Where one turn sends some rows of the set: a few examples, then the rows asked
gugit: [  1   9   5   2  -4   2   2  13 -15  -1  26  -7]
fug: [ -1  11 -10  -6   3   4  -2   6   5 -11  17  -5]
Maz: [ -1  -5   1  -3   6   7  16   8   8   8   3 -10]
gefe: [  3   1   6  -7   0  11  14  10 -14   4  -1 -10]
vuz: [  2 -11   3  -4 -11   8  -2   2  10  12   7   2]
Pov: [ -1  12  -3 -13  -6  -2  13   8   3  20  23  -2]
Bofo: [-7 15 -8 -6 10 -3 -8 13 -9 16  6 -9]
Gepof: [ 8 -6  5  3 -6  2 17 10 -6  3 14 -6]
Simo: [ 13   5   6   7  -4   3 -16  14   0   2  10  -5]
Gimot: [ 16   2   0   2  -5   0  -6  17 -14   9  18   2]
Zefo: [ -7   4   1  -1   0 -16  -9   5  -1  14  13  -8]
Luga: [  6   2  11  -3 -10   4   5  15  -6  15  -6  -8]
nasuz: [ -3  14   2 -10  -8  -3   4  14 -16  21  11  -3]
Varu: [ 18  11  -3 -10  -7  -5   3   1   6   9  22  -1]
lukiz: [ -5  15  13 -15  11   3   3   5  -3   9   3   5]
Ser: [13  2  7 -5 -6 11 -7  3 -9 12 -6 -4]
zel: [  5   0  -1 -10  -4  17   0   9   0  25  14   5]
kada: [  2  15   8  -8   8  -5  -2  13 -12   8   0   8]
fegi: [ -4  -3 -12  -5  -9  14   1  13   0   6  17   7]
fike: [  6  10 -11 -13 -12  11   8   2   0  -4  14   1]
lasoz: [ 7  5 14 -8  4 -6 -7  5 -3 11  1 12]
gal: [ 0  7  8 -4 13 -2 -9  6  5  0  3  8]
mal: [ 17   7  -4   4  -5  -2  -4  19 -12  11  16  -1]
Vafis: [ -7  18   0  -6  12  12   5   8  -1   5  13 -13]
mome: [15  6 -9 -8 -2  2 20  9  2  7 11 -4]
dus: [  2 -11  -1  -6  -6  10  -6   3  10  10   8   5]
posu: [ 10   9  -1  -3  13   3 -11   3  -2  10  -1 -12]
vivag: [-4  3  0 -4 -4  3 -9 10 19 14 16  0]
kotu: [  7  24   2 -12  -3   0   9  16  -5  17  13  -9]
kom: [ 9 -4  2  4 -1 16  2 13 -6  6 24  1]
limit: [ -1   8   8 -13  -9  -5  -7  -4  -9  17   4  -6]
fen: [-10  18   1 -11  -3   9   3   7   7  -3  10 -11]
Madiv: [ -4   9  11 -10   7  10  -9  -7   0  12  10 -12]
zimi: [  9   3  -8   7   1  -7 -13  11   4   5   8  -2]
Rori: [  2   5   5  -7  -3  15  13   7 -11   3  -2 -11]
vevi: [ -1   4 -12  -4  -9   6  -2  10  -5  -8  -1  -2]
Tuda: [ -7  14   9 -10  10  -7  -4   6   3   6  14   9]
Tufas: [  2  12  -2 -17  -1  -2  16   6   2  17  21  -3]
norar: [  1  12  -8   0   3   9  -3   7   5 -11  17  -8]
let: [-6  3  7 -6 -3 -2 -1 -5 15  9 18 -5]

Tufas -> fug
zimi -> Ser
mome -> fike
Now these:
norar -> vuz
vevi -> zel
lukiz -> Tuda
Bofo -> Madiv
vivag -> Simo

Where one turn sends some rows of the set: a few examples, then the rows asked
Voz: [ -7   0  -1 -11 -15   7   1   4  -1   9   4 -14   4]
vita: [ 4 -7  6 -1 -7  7 10  9  2  3  6 -5 10]
kupaz: [-23   4  -7   6 -19   9  13  29   6  13   9 -23  11]
ladu: [-10  13 -12   2 -22  -3  15  25  -1   4  -3 -23   6]
Befut: [ -5   4  -6   0 -12 -16  14  17  -2   4  19 -17   5]
rame: [-14 -10  11  -4 -20   9  12  28   7  11  13 -11   7]
Kem: [-19  -3   0  10  -9 -13  22  27  11   8  13 -12  -6]
zof: [ -2   0   1   1  -7 -14  18  15   0  -2  17 -13   7]
soza: [ -9  16  -8  -6 -12   9  17   5   4   5   1  -6  10]
Nifu: [ -5  11  -4   7 -22  -7  17  25  -8  10   1 -22   3]
Sut: [-23 -10  -4  -1 -13  -6  23  21   9  -3   7   0  -2]
nukez: [-17 -13  -1  11   3  -7  12   7   3  15  -3  -6   3]
foloz: [-31  -2   9   9 -22 -11  14  14   4   9   1 -17   6]
bik: [ -8  -9  11   6 -19  13  12  16   9   8  -1  -7  -2]
nipum: [-14   7   1  -1  -3  -7  29  19  15  24   6  -7   4]
Tusi: [-14  16  -8  -5 -10   7   9   6  -3   7   8  -8   7]
poros: [ -3  14   4  -3  -7   4  22  15   7  13   0 -21  18]
vuk: [-15 -17  12  -3 -19   4  17  23   4  11   8  -7   9]
los: [-15   8 -19  11 -13  10  10  16   7   6  -1 -12   8]
bisa: [-10   6  -2   9 -12  -9  13  21   6  -9   7 -19  -4]
migor: [ -4  -2   5   0 -15   0  12   6  13  12  -8   5   4]
vok: [-14   2 -19  -2  -9   3   6  16   4  18   8  -6  13]
tof: [-20 -10   6   3 -11   2  26  21  -1   8  -3   5  -3]
Vezug: [-21  -2   8  11  -2  -3  16  11   0   9 -10 -23  -3]
turi: [-15  -6 -19   7  -9   2   6  13   4  18   8  -6  12]
kat: [-30   2   4   6 -19 -11  13  19   4   4   2 -21  -3]
Meget: [-18  -4   5   2  -3  -3  18  14  -5  17  -7 -25  18]
Geg: [-27  -4  -7   7 -26  -4  20  17  10  16  -2 -20  12]
kotok: [-21  -7   4   5  -8 -10  19  13  -8  15  -1 -25  13]
Refu: [-5  4  1 -2 -9 -6  8 14 14 14 -9  4  9]
rop: [ -4  10   1  -4 -23  -1  29  14  -1  14   5 -23   2]
tevan: [-11   3   3  -8  -4  -5  27  18  15  22   3  -1  10]
mazu: [ -8  -5  -6  -6   2 -11  14  12   5  11 -12  -5   2]
lef: [-20 -12   7   6 -12  -2  22  16  -1  11  -6  -3 -10]
tapu: [ -7  14   3   4 -10   4  27  10  20  12  -2  -6   4]

Vezug -> bisa
zof -> turi
rop -> Voz
Now these:
nukez -> Kem
kat -> ladu
tof -> foloz
tevan -> vuk

